In the rows, zero is written as 128.
Rotation paths and how fast each direction turns (degrees a step)
Each turn is a multiple of 5 degrees from 10 to 175, or 0.
Each row of a path follows its step; steps can be skipped.
Path 1:
step 0: [126 130 132 129 130 129 122 122 129 126 132 130 122 131 118 134 129 120
 129 139 132 127 128 121 129 130 131 129 131 132 127 135 123 127 134 119
 129 129 134 130 125 133 124 140 127 122 138 129 112 125 130 124 127 128
 125 131 127 137 122 121 128 130 133 128 133 127 120 131 122 124 135]
step 1: [127 134 129 122 126 132 122 123 135 132 127 128 129 137 124 130 132 128
 139 143 119 131 129 129 129 124 131 117 129 132 125 130 123 127 131 118
 139 122 127 120 131 126 127 127 130 133 121 137 125 124 126 130 122 131
 131 130 127 123 124 134 126 127 132 125 121 131 123 129 134 131 124]
step 2: [129 127 140 131 129 123 137 132 127 125 132 138 134 130 129 136 128 120
 123 142 117 126 133 126 124 126 134 123 119 129 129 122 133 131 119 126
 135 133 123 133 121 132 122 126 125 124 128 133 131 122 124 127 131 130
 130 124 131 129 131 128 131 129 130 124 127 125 132 136 128 133 121]
step 7: [133 120 123 124 133 133 117 130 124 124 126 138 123 125 121 120 128 135
 132 134 123 133 133 131 129 130 128 120 124 135 133 132 126 133 124 125
 139 131 128 136 131 125 126 131 133 130 128 134 126 131 125 130 133 127
 133 126 124 120 120 128 131 123 134 120 122 130 128 141 132 133 127]
step 9: [130 130 136 126 122 135 131 130 128 130 130 132 128 134 132 121 137 124
 127 143 130 134 133 134 133 128 126 134 130 123 130 127 132 128 131 129
 138 121 135 123 133 128 127 139 126 120 135 121 114 124 127 128 133 125
 124 134 125 138 128 127 121 129 129 126 127 132 129 129 133 125 130]
step 11: [123 126 136 131 124 132 132 126 127 121 139 125 128 120 122 133 132 125
 128 132 121 136 131 125 122 139 135 126 122 124 121 135 127 129 124 125
 130 138 126 135 133 129 126 137 125 124 131 130 125 128 134 129 132 129
 133 124 135 126 121 128 132 129 131 122 129 121 129 130 125 141 124]
step 12: [139 133 124 126 134 126 130 129 132 127 125 136 129 126 124 133 136 130
 136 137 125 133 121 124 133 130 134 135 129 127 129 138 124 128 133 129
 123 125 126 128 126 127 123 138 127 122 130 135 112 128 127 122 128 136
 119 122 125 131 121 124 128 124 129 124 128 132 123 124 133 135 127]
step 14: [127 125 132 125 124 132 135 125 130 131 132 129 134 129 127 132 127 122
 128 136 115 122 128 129 128 127 128 123 122 130 130 125 129 116 130 121
 141 130 124 125 124 133 120 123 128 127 126 124 118 131 129 126 123 122
 136 126 132 135 122 118 124 134 133 128 122 119 124 128 122 134 124]
step 16: [132 131 133 120 135 133 124 124 125 127 131 130 139 124 120 132 135 132
 131 139 121 122 133 132 126 123 131 129 129 132 130 130 118 136 124 124
 124 126 126 130 130 127 124 133 128 133 129 129 130 125 122 128 129 123
 132 123 123 132 127 136 137 118 128 118 125 132 124 140 125 133 134]
step 18: [135 131 122 130 124 130 123 130 129 129 130 137 121 128 132 129 137 131
 129 141 128 128 134 121 125 131 125 129 124 123 127 127 129 123 127 135
 132 121 130 131 126 131 124 119 129 121 138 136 111 128 130 127 135 129
 134 126 124 132 132 119 127 124 133 128 127 132 119 131 129 129 127]
Speeds:
[127 127 126 126 127 129 127 129 127 125 128 129 126 127 124 131 128 128
 127 128 129 128 129 126 130 128 127 129 128 127 128 130 128 128 130 125
 129 129 129 129 129 129 128 126 129 127 128 127 129 128 130 126 129 130
 130 128 127 127 127 127 128 127 127 130 129 129 128 128 128 131 129] | 95
[128 129 128 127 127 127 127 129 129 129 127 128 130 129 128 129 127 128
 128 126 127 129 128 130 127 129 127 125 130 127 130 129 128 129 129 124
 127 127 130 130 130 129 129 127 130 127 129 130 129 129 127 129 129 125
 128 126 128 128 129 129 130 127 126 128 126 127 127 128 130 128 127] | 120
[128 126 130 127 127 128 130 128 129 127 126 129 129 128 128 132 130 128
 127 126 129 129 128 129 125 127 125 127 126 127 128 128 130 127 127 128
 129 128 129 128 128 127 127 130 125 129 127 130 128 128 128 128 128 127
 126 128 128 126 128 125 130 129 130 129 127 127 128 126 125 129 129] | 120
[126 129 127 129 129 127 129 130 127 128 127 129 129 126 129 128 128 128
 127 129 127 130 130 130 126 127 127 128 127 129 127 127 127 127 127 130
 129 130 127 128 129 131 127 127 132 129 128 129 129 126 129 129 127 128
 129 126 128 128 127 129 128 129 129 129 129 126 127 126 131 129 130] | 85
